One turn moves each row of this set onto another row. After a few examples, where does it send each row asked below?
k156: [-14.7 -12.4   7.3 -25.9 -12.6 -10.2  35.1 -12.7  11.2 -15.4  11.1 -26.0]
k620: [ 5.4 -2.7  3.8  2.2  0.6  1.6 -4.2 19.6 37.1  8.3 14.2 -3.3]
k199: [ 18.7  -8.6  10.8 -11.4  -5.7  -2.7  10.1  29.8  37.8  21.5  -5.2  -6.9]
k215: [-13.2 -11.5  -2.7 -17.8  -5.9  -1.8  38.7 -14.2   4.5 -13.9   1.7 -21.2]
k256: [ 12.1   8.9  20.0 -10.5 -25.4  21.6  21.4  25.0  -1.6  -4.4  -3.4  -9.4]
k858: [ 12.5  -3.3  -0.1  10.3 -25.7  12.3  14.6   3.3  10.0  -4.2  28.8   4.1]
k610: [  2.3   0.3  -2.8   5.8   2.0 -27.8  22.4  15.3  22.8 -23.5 -10.0  14.4]
k359: [  6.9   7.8   4.9 -35.4   0.2 -15.3  42.5  11.5   9.4 -11.6  13.2   5.4]
k13: [  6.5   2.9  -3.7 -28.6  -0.7 -14.0  53.3   8.5  14.2   5.6   8.1  -0.6]
k432: [ 16.6   1.6   3.7  16.5 -19.0   8.0  18.6   4.7  -2.9   7.3  25.0  -2.9]
k125: [-12.2  -5.2  27.5  15.8   5.8 -17.8  13.6  20.0   5.5 -24.4  -8.8 -15.7]
k910: [ 16.4 -17.0  34.8  17.5 -26.5 -21.6  23.9   4.1  21.1  -5.1  17.3 -21.4]
k677: [ 16.1 -13.3   5.4  -6.9  -9.9 -13.4  35.3  14.5   6.5  21.5  29.2   9.1]
k981: [  6.5  13.8  22.6  -6.2 -18.9  11.7  14.6  23.6  -9.6 -16.6  -1.0 -11.3]
k210: [ -9.2  -9.2  19.7  -8.5  -0.8  -5.6  22.3  25.7  30.2   9.3 -24.8 -25.1]
k358: [ -3.6 -16.1  26.2  -3.2 -13.7 -28.9  43.0  -1.5  37.0  -1.9   9.4 -25.6]
k86: [ 12.4 -23.8  14.2 -10.3  -9.5 -13.9  33.1  13.9  -1.9  11.1  27.6  12.1]
k46: [ 12.0  11.5  -3.1   9.6  16.5 -20.7  25.7   3.2  16.8 -17.3  -2.5  -1.3]
k507: [  4.5 -18.9   3.0  -6.7 -18.3 -10.3   4.2  24.6  43.6   8.2  -3.2   4.6]
k823: [15.3 -3.2  8.6  0.2  4.0 -7.8 15.4 28.1 35.0 24.4  5.7  4.5]
k753: [-15.6 -23.9  24.8 -19.3 -11.7  -3.6  18.8  19.8  -7.4  -1.3  -7.8 -23.6]
k739: [  1.6  15.5  19.5  24.6  -1.0  -5.3  20.1  11.6   9.9 -18.4 -13.0 -17.7]
k957: [  8.3  10.4   2.8   5.3  15.0 -26.6  39.4   3.8  26.2 -11.8   6.3   2.0]
k965: [  1.0 -13.9  20.6   0.8 -32.8 -31.1  31.4   3.4  37.2 -23.5   7.2  -9.3]
k715: [ 10.5 -19.6   8.9 -17.3  -2.6 -12.5  18.0  19.5   3.6  15.1  28.1  12.2]
k407: [ 10.4  -9.6  23.4  14.9 -38.2 -22.5  17.8   9.7  32.2 -19.4  12.2  -5.2]
k173: [  6.5  11.5   4.4  15.7   9.7 -10.8  19.5   6.4   9.6 -22.6 -15.3 -13.3]
k268: [-17.8 -28.8  21.0  -5.0 -21.5   2.1  22.8  19.7  -5.0  -5.4 -13.0 -19.1]
k651: [ -9.1 -27.6  30.1  -8.3 -18.2  -2.8  31.9  15.2 -13.3  -3.0  -4.6 -20.6]
k683: [  9.7   3.5  41.1   7.9 -28.4  -5.6  12.5  23.5  29.5 -12.0  15.4 -17.9]
k808: [  7.9   9.7  16.8   5.0 -23.3  17.8  20.5  22.8  -6.7   3.1  -5.1 -15.7]
k650: [-12.4 -16.3  23.9  -5.7 -21.8  -1.0  33.7  15.7  -7.2   4.0 -12.4 -30.6]
k681: [ 11.3  -2.9   9.0   3.7 -23.5   8.8   6.5  -0.4   2.6  -4.1  33.0  -7.4]
k649: [  5.1 -12.0  14.4 -18.4  -5.0  -5.1  17.9  27.6  36.7  14.4 -18.6 -20.1]
k848: [  7.1 -26.3   1.3  -9.7  -7.6 -12.5  28.5  16.6   9.8  10.7  25.9  18.3]
k789: [-13.8  -9.0   3.3 -16.7  -9.1 -11.9  50.4  -7.9   5.8  -6.6  -1.3 -27.2]
k293: [-18.4 -13.2   2.7 -17.7 -18.2  -3.9  42.7  -7.7  16.4 -19.8   0.2 -22.2]
k318: [  9.7 -21.2  30.4   3.4 -19.7 -32.8  36.0  -1.7  28.3  -7.5  16.1 -22.7]
k397: [  3.8  -1.7  29.5 -18.2 -14.2 -27.6  38.7  12.1  43.3 -13.0  17.6 -13.3]
k461: [  4.0  -3.9  12.4   6.6  15.9 -32.8  22.0  16.0  18.6 -13.6  16.5  10.5]
k705: [ 13.9  -8.3  32.4  23.4 -24.4 -10.0  16.0   8.5  25.7   5.7  21.2 -17.0]
k248: [ -6.8 -21.6   8.3  -9.8 -20.1 -10.0   8.6  23.8  41.1   0.8 -18.3  -9.7]
k830: [  8.8   2.3   4.5 -37.8  -8.7  -3.7  49.4  13.7  15.3  -1.8   7.3   2.0]
k488: [ 10.8  -3.1  -2.7   7.6 -12.8  13.5  13.5  -4.1  -2.3  -2.1  23.7  -1.1]
k917: [-17.4  -9.6   7.2 -15.8   3.8  -6.1  12.7  12.0  39.8  -4.1  -9.3 -25.1]
k904: [  2.7  -0.9   2.7 -30.0  -5.7 -14.3  52.6  15.6  17.4 -11.6   4.5   9.3]
k49: [ -1.2   2.3   6.1  16.0  -5.4 -17.3  11.8  19.1  14.8 -27.0 -19.3   2.9]
k608: [  8.4   6.9  20.2   3.2 -26.1  16.1  19.0  30.4  -4.5 -13.3  -3.3  -1.1]

k620 goes to k683
k407 goes to k49
And these:
k199 goes to k910
k608 goes to k268
k753 goes to k156
k215 goes to k830
k210 goes to k358
k13 goes to k677

One turn moves each row of this set onto another row. After a few examples, where does it send each row asked below?
k172: [-19.1 -18.0   5.8 -22.4 -11.7  -5.1   1.5  -7.5  27.0  28.9   1.3  12.4
  37.3 -17.3  21.6 -10.1   5.4 -12.9 -21.3  19.0  14.0  -4.3  27.1  28.3]
k929: [  5.5  -2.1  21.8  -4.5  10.8   1.2   1.0  -4.6 -26.9   2.9   5.2  24.7
   4.6  -3.2  -6.8  19.8  -8.3  10.6  13.5  -1.9 -13.8  -4.8  -2.9  19.1]
k853: [-13.0  17.0 -11.7 -17.5  -0.1 -18.2  -4.9   1.2  19.3  -7.2  -2.7   6.7
  20.7  -3.5  13.7  -5.9  13.3   6.9  29.7  27.7  12.2 -14.1 -11.4   4.0]
k29: [ 14.2  -6.8  -4.6 -14.1  -0.1  11.1  30.7   9.0  16.5  21.2  15.1  16.0
  15.0 -49.7   4.9   4.9  11.3  11.4   1.6  22.9   2.2  -5.0  28.2  30.5]
k360: [ 19.3   4.6  21.0  -8.6   6.3  15.8  12.6   5.3  -3.1  -3.4  23.1   4.9
   2.8 -17.2  -6.1  -5.1  10.8  13.4  -3.3   4.1   6.3  38.5   2.4   9.0]
k42: [  0.7  -3.3   1.3  -9.6   4.0 -16.8  11.1   9.8   0.3   9.3   3.3  19.7
  -0.9  39.1   9.1  15.2  -7.8  -2.3  -7.4  -9.5  -3.4   1.4   1.3  21.1]
k338: [-20.2 -20.9  -4.7 -13.8 -14.5  -6.4   5.3  -2.7   9.9  27.8  33.2   5.3
  19.0  -6.6   1.9  -4.4  -7.4   7.6   1.0   5.7   3.6  19.5   1.1 -18.0]
k19: [-18.9  -4.6  -8.3  -3.9  14.3  15.0  10.6  20.1 -10.0 -12.8 -11.4  22.5
  31.4  -3.5  15.8   4.4  14.3   1.1   7.9  39.0  -2.2   9.7   6.8  -0.3]
k857: [  3.3  10.6   9.7 -10.4   8.0 -20.9  12.7  17.0   0.6   5.2   5.5   6.8
  13.7 -69.2   7.0  -0.9   1.0 -11.2  -2.1   8.4  -4.7  -1.9   2.3  29.4]
k361: [ 11.6 -12.1   6.7 -20.9   1.8 -17.5   2.5  -9.2   5.4   5.3   1.3   0.3
  10.2   7.7   2.7  -3.1  36.8  -2.6 -18.2 -21.7  -3.4   4.3   2.5 -10.1]
k524: [-12.5  -0.8  -1.5 -13.9  -0.5 -28.4  27.2  26.3   9.5  22.9  14.0   7.5
  30.8 -36.4  22.9 -22.1 -10.3 -27.7 -15.7   8.7   4.1  -1.5  21.0  17.6]
k509: [  3.8  -4.3  -6.8 -13.2  23.2 -11.2  18.7   7.3  -3.6 -31.6  28.7  13.8
  21.1   6.0  20.7  -7.3  17.7  -4.6  -0.4  23.1  13.9 -21.2   8.4  11.5]
k32: [-17.8  -3.7   5.1 -19.9  13.9 -33.7  11.5  27.6  11.6   7.1 -16.7   4.1
  11.0 -31.1  17.2  11.2  14.6 -23.0 -28.5   0.5  -6.4   7.0   8.1  28.5]
k663: [  6.1   4.7   5.7   7.7  -7.0  -6.2   6.7   4.2 -14.5  30.8  12.4  22.8
  18.6  14.7   6.3 -23.7 -17.1   3.0  17.1   0.5  -1.0  -5.3   2.7   9.7]
k835: [ 13.9 -15.6  13.5  -4.6   9.3 -23.0   1.3  11.4  25.1  16.0  -2.2  14.4
   7.1 -23.0   2.0  10.4  40.4  -6.8 -27.9  25.7   6.7  -7.1   1.0  33.2]

k663 goes to k42
k360 goes to k338
And these:
k32 goes to k857
k835 goes to k29
k19 goes to k853

